In the rows, zero is written as 128.
Rotation paths and how fast each direction turns (degrees per step)
Each turn is a multiple of 5 degrees from 10 to 175, or 0.
Each row of a path follows its step; steps can be skipped.

step 3: [126 114 137 138 122 128 127 128 135 125 129 139 132 123 124 124 128 127
 133 119 126 135 125 124 121 128 122 131 126 126 132 122 130 140 122 132
 122 124 118 124 139 122 133 126 126 123 133 123 124 131 118 121 115 149
 129 141 121 129 119 125 128 116 132 124]
step 5: [128 132 131 132 136 130 133 128 127 132 131 130 124 123 123 125 149 129
 118 112 139 118 132 126 128 137 129 126 139 124 128 128 126 133 127 122
 139 138 122 125 120 135 124 131 136 136 125 137 127 135 123 132 129 132
 125 127 138 124 131 143 135 140 135 128]
step 6: [129 126 123 138 120 126 122 126 129 124 127 129 129 121 135 124 128 131
 128 127 119 125 131 128 126 129 118 135 141 137 127 134 127 129 139 127
 129 137 138 123 138 119 119 122 118 127 120 128 132 131 133 123 127 134
 119 141 123 137 127 139 115 115 116 121]
step 8: [132 133 125 125 129 131 139 113 137 127 130 124 135 132 131 127 128 117
 126 126 126 127 122 122 130 132 129 124 122 112 131 131 126 132 119 120
 129 131 121 140 132 129 120 134 136 125 133 121 118 136 116 118 135 139
 125 127 131 130 123 143 131 121 139 138]
step 9: [119 120 121 141 118 128 125 132 116 132 130 121 130 135 130 131 133 129
 135 137 128 136 123 125 128 131 133 141 133 136 124 135 129 130 131 109
 119 134 134 124 136 136 129 129 133 146 126 136 132 132 127 127 130 116
 126 126 123 127 133 136 118 131 136 124]
step 10: [131 127 141 129 130 111 128 128 132 135 127 133 122 120 135 106 133 134
 127 122 127 129 124 130 131 135 135 127 126 133 120 119 130 131 126 134
 139 120 126 119 135 129 133 126 130 127 110 131 138 134 126 120 127 128
 123 138 131 129 122 122 132 139 132 133]
step 11: [130 138 119 119 123 130 134 135 130 123 130 128 125 138 135 125 116 132
 128 125 124 122 134 127 125 127 127 124 141 129 120 127 134 120 114 129
 117 124 133 131 131 123 127 118 117 124 131 131 117 132 117 134 131 135
 114 129 133 138 118 133 123 119 126 141]
step 12: [126 119 126 121 126 136 137 125 124 129 135 139 129 124 119 131 138 124
 127 130 128 132 125 117 138 134 139 139 136 131 114 140 115 123 125 124
 121 126 123 130 117 126 120 135 124 132 131 133 134 131 123 129 135 128
 141 122 136 128 133 119 125 124 135 121]
step 14: [116 126 125 128 117 123 128 134 137 139 124 120 125 131 126 130 129 125
 124 124 127 116 131 132 132 126 128 131 130 134 135 125 134 118 126 127
 122 121 136 123 126 120 131 121 125 128 132 143 119 121 130 114 128 112
 117 128 121 131 136 125 119 136 136 142]
step 15: [130 125 127 128 125 127 140 126 132 117 128 139 127 131 132 126 134 130
 132 134 123 139 131 131 139 146 138 124 138 123 121 109 129 122 126 127
 140 121 122 129 129 119 132 137 136 122 128 127 126 129 129 124 129 125
 140 130 133 131 132 128 131 116 123 138]
step 19: [132 134 123 121 122 125 128 123 119 130 128 120 131 126 127 125 120 127
 119 134 119 138 128 121 142 134 115 135 135 132 125 129 127 119 137 122
 132 119 127 127 119 115 116 123 117 130 134 126 129 113 137 125 122 127
 132 129 122 137 126 117 120 136 126 129]
Speeds:
[129 129 128 128 128 129 129 127 132 130 128 128 127 127 131 128 129 129
 128 125 128 129 126 126 130 130 128 129 129 125 129 129 125 129 129 130
 130 125 126 130 130 128 125 129 127 124 127 124 131 126 129 125 127 126
 128 128 128 129 127 128 125 128 128 127] : 160
